Each row is where one point has got to under a steady rotation. How many steps took it there?
The counts run from 0 to 321.
[-27 -29  11 -20  24   7  14  -4   7  -3  30   1  14 -15 -25  13  -9 -14
 -13  15  16 -20  -3  29   2  62   5  25 -14 -12  35  -3  -9]
251
[ -6 -17  -5 -33 -19   9 -17   0  10  -8  36  -5  -4 -15  50  -1  24  -6
  34  -2   2   9   9 -47   7 -19   4  -1  -1  17 -14  12   5]
231
[  1  32  25  29  -3 -10  19  15 -28 -17 -32 -26 -11  -7 -38  -4 -16   3
 -21 -33   3 -32  -9  15   2  27   3  11 -20   0 -34   0   0]
146
[  1 -27   2 -12   4  -4  22  21 -29  -6   2  -9   6 -29 -32  -7  16  11
  -5 -31  24 -20  -7  -8   3  35  39  30 -27  38   4 -16   3]
140
[-44 -15  11  29 -28  12  22   3   5   1  12   4 -32 -22 -12  -9  -5  -5
  -6  47   1   9  -3   6   8 -22 -14 -13 -24 -32 -35  10   8]
116
[ 13  -4 -27  35  17  25 -12   0  -9   0  45  -3  25  32   4   2   3 -10
  -7  -6  13  40  21 -20  -4  22 -10  -6   5 -12   3  14 -39]
126
[ 20  20   0  17   3  17   3 -10 -22   4  34  -3  13  21 -18   6  18  -3
 -20  17  -3  20   5  18  -5  74 -19  -1  11  -8  22 -13 -20]
88
[-22 -41 -22  11  26  -5   8   0 -10 -18   4 -15   5   7   7 -12 -21 -35
  -2   2   3   6 -18 -11 -31  28  -4  26 -16  13  39 -19 -31]
132
[ -6 -33  -8  20   8 -13 -16  14  -6  34   5 -20  12 -35   9  21  23 -28
   2  16   5  16   2   3 -21   6 -22  10 -51  -5  12 -19  -7]
58
[ 20   0 -41  43  26  26 -20  13  -7   7  31  -6  22  29   7   1  -3  11
 -13 -30  10  32  32  -6 -11 -11  -4 -18   8 -11  13   1 -14]
127
[ -4 -23  -1   9  17  12   5  14   3  12  40  -5  29 -17 -38   5  13   3
 -12   9  15   0  -7  23   4  68  11  15 -13  12  35   8  -7]
252
[-35 -31 -27  -5  -1  -2  12  28 -50  -7   2 -13  -5 -40   0 -21  13  -4
   6 -16 -12 -20 -15 -21   9  -2  28  13 -17  20 -36 -15  -2]
304
[ 49  -1   1  37  -2  19 -10   6   0  31   1   5  19   9 -28  22  34   5
  -1  25  18  35  36   3 -15   0  -9  -9 -19 -14  14   9   4]
52
[ 29  -7 -39  -5   9  34 -10   4 -27 -34   5 -11   6  22  14   7 -13  -6
  27 -21  -3  -6  37 -24 -23 -13  17 -11  10  -7   5  31 -18]
239
[  6  11  -4  16   3  16  -3 -18  21 -14   1  13   5   0 -10  32  43 -55
 -21  51  14   8   5 -10  -3   9 -18 -22  13 -36 -11  17 -10]
282
[ -2   5  28 -40  -5  13  17 -14 -11   3  27  23  -7  17 -10  -3 -20   3
  -5  21 -12 -24  18  23   7  45 -11  16   4 -30  15 -31   4]
86
[-18  26 -10 -25  20 -23  30   9  26 -12 -29  -3  -2 -19  15  21   0   1
   5 -18   5  14 -14   3  10  13 -18  14 -14  54 -29 -10 -16]
101
[-25  18  11   6  18 -27  18  24  13   5  24 -18   5 -28  -9 -10  -7  19
 -29 -37  13   8  -9   0  34  30  -6  13 -19   9 -32 -25  -1]
27
[ -7 -28  13 -18   5 -11   9 -22  -1   0 -29  17 -11  32  21   0  -7 -45
  23  17  11   2  -9  -5 -25 -24 -26  19 -12 -17   4 -25 -19]
168
[ -6  13  14  36 -29   5  29   4 -28  -3 -47 -14 -12  -7 -14   0   7  -4
  13  -3  17  -5   7 -10   9 -17 -23   0 -26   8 -55  16  -3]
109
[ 11 -22 -37   6  19  37  15  29  -5 -13   8  34  14  18  -9  -3  11  28
   2  -3  12  26  19 -11  -1 -45  32 -27   7   7 -17   2   6]
8
[-17 -11  -1  15 -41   6 -46  -3 -46  21  18 -12  13 -27   9 -10  19 -21
  -6 -12 -16 -32  13  -9  12  -3   1  -8 -10 -19  19   3   6]
186
[ -6  43  10  -2  -7  -5   9 -16  17   2 -24 -29 -14  -6   1  30 -22 -20
   8 -20  11 -12  25  27  11  18 -48   3 -34   9  -5  13  -7]
220
[-22  -5 -10  17   3  15 -17 -17  17 -20 -15  13  18  27 -32   5 -35  -7
 -36 -18  15 -17  24  35   3 -20   2  -8  11 -30  46  21  -3]
17
[-16   8  10 -45  10   9  33 -17  23 -19 -24   9  -6 -14 -16  30   2 -12
  -5  27   9 -22   3  28  10  35 -10  13 -25  12  18 -11  17]
213
[ -8   9   7  23 -44  12   9  -6 -33  -5 -22 -10  -4 -12   8   9  22 -19
   1  -7  14 -24  19 -36  13 -15 -11 -11 -28   3 -48  21   8]
110
[ 23  24  16  10 -35   4 -11   1  27  36 -12  10  15   3 -29   9  33  38
 -11   1  26   9  20  11  33  -3  -7 -13  -6  10  27  11  31]
217
[-11 -11 -20   9  14  -5 -21   6   6  -5   3   9   0  37  13 -19 -40  -6
 -13 -44  -2   1  37   3  -7 -45 -13  -4  -9 -26  29 -29   4]
129
[-53   4  -3  38  11 -20 -11  10   3   2  22 -19 -20 -20  -5 -26 -23  11
 -14  -1 -32  14 -31  33  12   4  -1 -19   2 -28 -16  -6 -17]
190
[ 12  -4  11 -17   1  10  29 -21  10 -39  -2  12 -12   0  -9  13  38 -16
  -7  52  23  12 -27 -32 -10  18  14  -5  21 -10 -23  11  -3]
43
[-16   4   3   2 -23   3 -16 -10   0  17 -17  14  28  12 -29  11  -3   4
  16 -21  10 -18  18  37  32 -26   1 -12  24  -8  16  57 -24]
181
[ -1  12  24 -37  -2  20  10   2 -15   5  14  22  -8  13 -14 -15 -26  13
  -7   9 -27 -29  28  36   7  19   3   0  -6 -36   6 -39  24]
85
[-21 -39  -5 -17  -9   3  16   5  -6  -7 -11  16 -24   8  41 -28 -29  -6
  21  10 -15   3  -3 -20 -16 -58  -8  -2 -12 -12  -3 -22   7]
3
[-27 -14   9  27 -14  12  14   9   3   6  -7  -1 -33 -14  -8 -11 -16  17
  24  44 -14  12 -12  11 -14 -27  -5 -14 -25 -30 -23  21  14]
115
[ 23  13  16  13   1  -2 -26 -11  32  22 -14  18  18  20 -10  16  -7 -19
  -5  -8  17   4  36  28   6 -45 -26 -21  -9 -35  21  13   8]
54
[ -8  13  14  -7  -9 -24   1  13  -3  -3  36 -14  10 -27   2 -15  17   9
 -23 -46  22 -11   2 -24  34  30   3  12 -10  16 -27 -31  13]
28
[ 10 -36 -14  12  13  22   7  12 -30 -18 -16   6 -18  23  -8 -26 -43  11
  27   7  -5 -13  22   6 -36 -39  20   1 -14 -25   7   4   4]
241
